128 stands for zero in the data rows.
Some points, one per row:
[153 161 119 115 141 116 133 121 148 109 108 142 157 118 116 143 121  97
 156 125 117 122 103 117 146 121 119 122 117 140 134 126 117 139 141  78
 107 121 122 137 155 130 131 153 145 117]
[140 135 135 140 130 138  80  99 131 144 110 160 182 143 108 159 115 133
 132 145 100 116 146 184 123 134 179 102 181 164 128 150 128 149  95 134
 129 100 114 151 123 155  93 138 175 134]
[153 156 124 104 138 125 139 111 134 105 116 137 148 109 112 143 115 101
 165 116 111 108  91 119 134 116 120 129 116 144 132 128 118 146 153  85
 119 104 121 136 162 121 143 147 140 110]
[129 135 138 152 127 146  81 108 126 146 114 156 173 147 115 154 125 138
 137 149 105 118 148 194 120 128 184 102 196 170 119 144 128 141  89 130
 129  99 100 149 130 150  88 134 175 143]
[161 147 112 110 132 124 150 102 121  96 114 124 134 103 110 130 106 109
 170 113 103 105 105 112 136 112 119 138 104 137 133 119 118 161 162  91
 128 108 130 148 152 108 142 156 128 102]
[141 121 139 149 133 137  80 110 137 139 111 155 169 142 114 150 115 135
 141 154 113 117 147 195 117 122 169  95 202 167 108 148 117 157  89 129
 129 108 108 144 125 150  90 140 179 145]
[175 129 113 112 119 120 133 111 124 104  96 129 131  99 103 121 104 121
 169 123 107 107 108 120 156 115 123 134 107 128 138 116 115 156 144 102
 117 102 129 139 144 119 149 151 109 105]
[152 124 124 152 120 134  84 114 140 140 105 149 163 140 105 148 120 125
 149 153 108 113 141 166 138 120 149  93 186 163 103 147  99 158 103 124
 118 102 111 142 129 153 105 146 169 151]
[176 118 117 120 108 135 130 105 122 120  81 139 117 106 106 123 104 116
 153 135 100 106 120 128 161 115 138 131 129 113 135 114 120 164 135 120
 115 101 134 146 125 122 139 140 104 111]
[167 120 113 151 125 133  95 105 159 137  94 130 158 146 112 144 113 108
 148 147 108 122 136 124 151 140 124  91 138 156  96 132  78 160 129 114
 112 105 129 141 128 156 129 142 156 143]
[166 102 109 129  94 136 142 105 139 138  74 161 115 105 110 114 105 121
 149 145 112 113 153 150 170 117 161 138 137 104 134 117 115 169 104 134
 101 101 120 149 115 112 114 135  99 121]
[178 121  88 154 118 136 119 110 146 128  86 107 136 131 102 134 108 101
 154 152  98 108 120 106 175 137 104  90 112 141  85 111  76 179 159  95
  93  97 139 150 129 146 145 142 133 153]
[144  92 124 158  80 153 150 123 137 177  67 170 104  92 121 105 121 107
 130 165 110 120 168 160 160 101 173 130 152  94 136 115 114 180  90 141
  90 100  93 148  88 108  83 117  76 150]
[172 130  79 151 123 148 133 102 134 119  89 106 116 121 101 121 108  88
 165 151  99 106 112  87 182 120  94  98  92 122  83  81  62 188 177  91
  98  94 134 152 128 123 155 129 108 156]
[135  80 112 183  76 161 146 130 128 210  64 170  87  89 139 100 145  91
 111 178 129 143 179 183 149  88 188 138 160  82 131 109 106 177  78 132
  85 117  82 140  73 105  69 113  65 173]
[185 134  70 176 122 152 133 105 116 117  86 100 101 112  99 104 108  93
 156 174 102 103 109  91 176 121  91 113  98 107  95  72  63 195 181  80
  96 102 135 147 138 119 163 130  86 163]
[129  75  99 188  80 143 147 140 131 212  73 166  78  85 157 101 173  96
 106 174 148 164 176 191 144  87 186 135 186  72 122 107 102 165  83 116
  84 126  76 132  66 113  74 128  55 182]
[177 141  68 182 136 150 121 101 107 116  99  93  92 110  99 105 109  82
 155 170  94 109 112  93 178 121  95 124  98  85 103  74  64 192 166  82
 101  94 143 147 140 127 166 132  70 171]
[129  96  97 165  90 132 141 145 135 216  93 161  93  82 162 109 183 108
 104 160 144 166 174 194 144  76 184 141 196  72 130 104 102 163  89 121
 107 137  80 125  72 119  79 131  59 169]
[166 147  75 169 132 147 108 103  99 110 101  96  93 115 110 114 103 101
 155 159 101 102 113  97 166 127  99 111  90  87 109  71  73 173 157  85
 110 100 156 142 136 140 171 139  66 171]
[129 107 109 148 111 125 140 142 147 190 115 166 108  86 150 127 167 121
 108 143 140 158 156 190 145  89 162 137 198  75 140 102 114 151  87 130
 132 135  87 125  83 121  75 128  74 156]
[161 141  88 162 140 129 107 104 102 112 102 103 109 127  98 123 108 100
 156 145 108 107 112  99 159 151  98 108 104  83 104  75  94 163 154  95
 112 103 158 140 142 140 166 149  81 161]
[121 108 123 136 118 119 130 141 143 168 129 158 129  88 139 132 154 145
 120 134 139 143 154 166 129  83 152 137 177  84 137 111 129 143  88 137
 135 134  84 124  96 125  82 136 101 141]
[160 145  98 140 141 133  97 104  92 111 103  93 134 138  97 136 102 102
 156 147 102 109 109 110 151 161  95 108 102  92 115  97 103 154 155  94
 108  99 159 144 141 152 162 151 108 152]
[119 120 128 129 119 122 122 138 158 162 127 161 144  95 138 129 131 153
 123 130 134 135 156 153 118  82 144 133 158 117 140 123 126 142  93 135
 145 131  85 135 110 124  80 147 118 134]
[161 141 110 139 146 133  92 107  93 105 103  95 148 157 106 142 100 103
 163 135 109 104 108 103 143 167  96 109 114 117 111 106 110 140 148  97
 111  94 169 146 144 150 160 146 129 138]
[123 129 146 122 139 121 112 133 180 140 135 164 150  89 123 146 131 146
 126 129 129 128 146 137 121  88 139 128 135 139 142 138 140 136  83 136
 149 124  79 123 117 135  73 158 138 118]
[153 153 125 127 157 124  81 106  80 115 106  88 165 167  97 154 104 121
 149 136 108 107 115 115 135 174 103 107 105 139 119 131 118 126 138  99
 119  99 175 138 143 159 162 163 151 129]
[126 147 141 125 165 115 108 115 186 131 140 155 166  87 111 145 122 136
 133 117 117 121 133 119 118  90 131 131 120 145 135 152 140 127  89 123
 134 118  84 126 121 137  74 169 153 117]
[151 146 138 118 160 119  64 103  75 119 101  91 208 183 104 176 104 114
 147 128  98 101 118 122 144 188 112 108 122 165 120 144 129 110 134  99
 116  98 191 137 147 167 157 166 184 113]
[113 180 145  99 216 109 107 110 185 114 142 157 174  89 112 157 106 116
 129 111 114 112 113 107  98  84 129 129 112 151 141 154 142 122  93  94
 132 102  82 131 133 135  78 174 156 108]
[145 153 152 120 162 116  57 104  92 121 114 120 212 210 104 183 109 114
 142 118 108 112 121 154 135 196 140 101 153 199 125 151 143 106 113 107
 129 102 188 146 139 168 141 165 209 120]
16 more points follow, each with its number after it:
[106 199 148  98 228 114 112 102 169 102 143 163 171  94 101 151 105  90
 125 109 100 108  91 114  89  86 124 130 111 156 138 153 144 126 118  73
 117 104  91 143 146 136  96 163 170 105] 0
[127 155 155 128 156 127  66 105 116 116 132 147 215 176 110 176 115 131
 142 131 108 115 127 194 121 161 178  90 195 206 127 165 139 130 103 116
 136 103 133 150 132 161 109 141 226 124] 1
[100 199 145 103 217 121 116 102 143  82 156 142 169  85  99 150  99  83
 132 121 103 106  89 107  77  96 117 132 109 158 142 153 136 138 168  67
 120 102 116 146 158 124 139 153 163 105] 2
[115 152 145 138 154 140  75 111 139 120 133 157 192 129 111 169 116 141
 128 153 105 117 120 191 116 113 178  81 189 186 106 162 124 140  92 123
 150 107  93 144 135 154  84 144 208 130] 3
[104 193 142 114 198 125 120 109 105  73 148 113 165 100 107 145 108  95
 136 123  99 108  76  99  76 104 109 128 103 157 145 139 134 137 163  62
 137 102 127 145 167 129 161 147 162 109] 4
[119 152 124 152 154 139  94 103 155 120 134 159 181  95 108 161 114 148
 133 156 111 108 127 178  96  88 161  89 180 185 100 152  99 149  86 120
 150 103  86 144 139 147  77 144 189 136] 5
[112 182 144 130 182 128 121 114 101  73 142  99 162 102 114 147 109 115
 148 138 105 115  73  97  71 121  97 132  99 159 139 146 140 134 151  67
 139 108 153 143 164 128 169 141 162 120] 6
[130 146 112 147 149 123  91 106 171 115 135 159 170  90 101 147 101 132
 146 144  90 105 129 148 107  84 141  96 166 173 103 140  92 151  85 119
 137  95  84 143 148 146  74 154 175 131] 7
[120 178 153 138 166 130 124 119  91  77 130  96 153 126 115 140 113 125
 145 138 122 121  80 103  88 163  98 133 104 157 149 157 148 139 146  89
 140 113 177 141 168 124 171 132 155 123] 8
[142 149 105 127 152 124  95  99 176 113 129 157 158  88  96 143  95 125
 151 131  96 103 117 124 119  79 128  96 133 169  92 115  75 155  91 112
 132  97  77 139 151 154  78 159 159 126] 9
[118 171 157 124 169 116 117 126 102  80 122 100 150 165 128 136 127 132
 135 134 132 133 101 107  97 181 106 133 108 151 153 173 162 146 136 111
 141 127 179 130 156 120 167 140 144 122] 10
[141 150  88 112 145 122 113  98 183 112 130 155 152  88 101 138 100 122
 155 115  92  93 103 113 120  80 127 108 115 151  98 103  75 152  98 103
 131  95  82 138 151 141  78 158 154 118] 11
[125 165 159 106 158 116 117 157 108 100 107 113 138 172 150 131 147 139
 141 119 145 145 118 117  97 183 114 138 109 134 151 172 156 155 128 122
 128 141 176 115 145 121 152 139 137 105] 12
[148 159  87 106 145 127 124  97 177 102 136 162 141  94  94 134  90 119
 157 123  97  90 104 117 123  82 127 112 108 141 106  94  77 163 101  96
 133  92  89 153 148 129  81 140 142 106] 13
[121 151 154  97 147 106 124 159 116 116 103 119 127 173 161 122 155 135
 133 103 154 158 134 123  95 164 125 127 124 121 135 161 142 166 135 127
 126 155 159 114 151 122 149 142 113  91] 14
[130 140 136  43 147  38 125 202  95 130 125  79 138 101 163 129 153 123
 132  51 175 159 121  79 128 118  79 139  93 133 140 147 135 153 205 111
 129 239 122   0 130 117 167 108 135  67] 15
Which two of these numbered points are nearest to each point below, looking only along the 8 directions in which the first points spread most? Their numbers follow each, nearest first.
[124 155 137  37 150  46 129 198 108 118 130  98 134  94 159 134 139 133
 135  49 177 148 126  84 114 104  79 150  92 135 157 148 145 139 178 108
 141 227 135  12 137 114 168 113 128  63] > 15 14
[128 147 131  95 156  69 138 211  85 128 133  71 144 134 189 132 202 134
 130  88 192 187 138  95 125 130  87 147 100 141 140 140 131 148 190 117
 134 241 145   0 122 111 172  70 126 104] > 15 14
[118 153 138  85 154  67 161 210 115 122 150 120 127 116 193 128 182 136
 127  79 205 183 134 106 105 119 111 158 104 126 157 152 159 141 157 116
 147 233 130   5 132  99 153  75 108 101] > 15 14
[133 127 151 127 124 117 156 174 143 133 125 153 136 113 186 130 202 152
 135 134 184 190 142 142 123 110 155 157 145 121 159 161 154 140 116 139
 136 172 123  93 113 102 118  96 118 125] > 14 12
[103 131 159 146 122 143 140 111 107 121 152 113 159 166 109 135 109 177
 123 148 108 119 141 116  90 166 111 141 114 167 145 176 153 135 142 149
 163 104 163 147 114 113 153 144 156 136] > 12 10
[135 128 158 113 131 113 151 169 146 123 128 156 134 109 195 121 197 159
 137 126 186 198 139 145 111 109 156 150 145 113 162 161 155 140 110 133
 149 180 119  82 133 100 110  94 108 115] > 14 12
[123 151 154  53 150  57 137 199 117 112 132 111 139 103 164 130 134 131
 142  56 181 148 123 107 111 121 108 143 104 134 156 160 159 142 157 114
 144 216 139  44 142 109 159 112 120  56] > 15 14
[143 142 150  91 134 122 142 185 106 120 116 115 142 139 181 141 163 157
 149 100 170 178 138 118 129 148 111 144 115 127 141 154 147 145 146 125
 137 194 133  74  99 113 164 105 125  82] > 14 12
[109 108 166 130 112 121 148 105 149 143 144 164 151 110 106 133  94 174
 110 137 109 107 149 145  96 115 129 142 129 147 139 164 160 141 126 157
 124  97 124 139 140  94 101 140 142 104] > 7 11
[100 140 168 118 142 132 129 106 109 112 176 112 173 120  98 150  99 184
 113 134 103 107 121 115  72 147 118 130 107 158 154 171 164 129 147 133
 178  97 162 147 118 114 164 139 176 117] > 10 12
[112 152 146  89 148  76 159 201 135 127 139 149 119 113 200 116 182 146
 135  76 210 185 117 124  96 113 136 156 113 117 170 145 161 135 130 116
 154 204 121  40 131  94 122  88 108 103] > 15 14
[112 105 148 132 106 134 155 116 142 150 139 161 133 108 105 122 104 122
 143 136 105 101 161 118  98 113 147 144 134 141 155 165 131 146 111 161
 154  96 107 153 102  91 110 141 126 126] > 13 11
[143 112 123 121 118  90 132 114 138 148 124 144 113 167 164 110 166 153
 140 117 163 158 158 144 131 173 148 125 146 119 139 135 129 105 143 142
 113 147 171 144 118 140 121  48 114 122] > 14 12
[157 138  90 161 142 122  80 165  68 122 112  57 147 252 179 149 193 113
 154 150 168 191 123  88 146 244  78  91 101 126 102  97  86 156 135 103
 116 166 207 102 129 164 162 108 129 166] > 12 14
[ 80 134 123  87 169 144 114 114 134  79 138 114  95 138 121 125 103 115
 177  76 125 102 127 135  77 112 112 113 110 129 108 103 132  90 114 116
 190 129 116 156 136 156 156  82 150 105] > 8 10
[150 133 143 107 127 100 143 188 102 127 115  99 159 158 162 135 172 136
 118 135 187 177 132 105 132 127 101 146 114 134 140 156 131 149 148 138
 128 191 161  75 137 118 167  89 132  95] > 14 12
[187 121  59 189  65  99 141 101 178 140  99  72  40 145 120  15 146 176
  54  82 144 109  62 124 168  81  95  67  90  48  76  57 113  61  89 159
  63 108  80 177 106 185 154  15  76 140] > 13 14
[115 136 151 105 135 101 154 181 143 118 134 158 125 104 192 130 197 150
 140 115 191 195 131 152 101 112 155 159 144 114 161 156 163 140 113 136
 151 174 116  83 133  99 106  99 112  98] > 14 15
[106  94 159 179 105 157 196 110 126 135 145 173 105  97 118  99 115 172
 110 186 122 125 172 182 108  96 184 196 171 104 191 154 178 124  77 175
 153  97  92 145  80  28  79 123  88 170] > 7 5
[135 120 160  67 145  88 136 161 131 120 126 121 131 147 164 130 147 147
 149  74 179 157 125 128 120 157 129 135 121 130 151 158 155 135 165 122
 152 181 173 104 142 117 144  96 129  72] > 14 12
[190 116  96 112  70 104 118 124 127 228  76 144  78  94 113  83 109 132
  59 123 119 111  73 113 137  81 107  95 106  90 101  90 122  96 123  92
  70 116 132 148  60 162 132 128 137  86] > 14 12
[109 160 111  87 172 117  91 108 122 100 156 138 165  96  93 156  93 139
 133 110  90  92 101 110  95 120 117 110 110 140 111 114 106 145 145  99
 155  93 130 150 147 158 145 146 157  84] > 6 8
[150 138 100 142 136 120  83 171  71 118 105  64 160 255 176 147 189 114
 145 136 171 189 126  88 139 239  69  92  98 130 101 104  82 156 142 108
 121 173 191  87 135 154 161 107 139 156] > 12 14
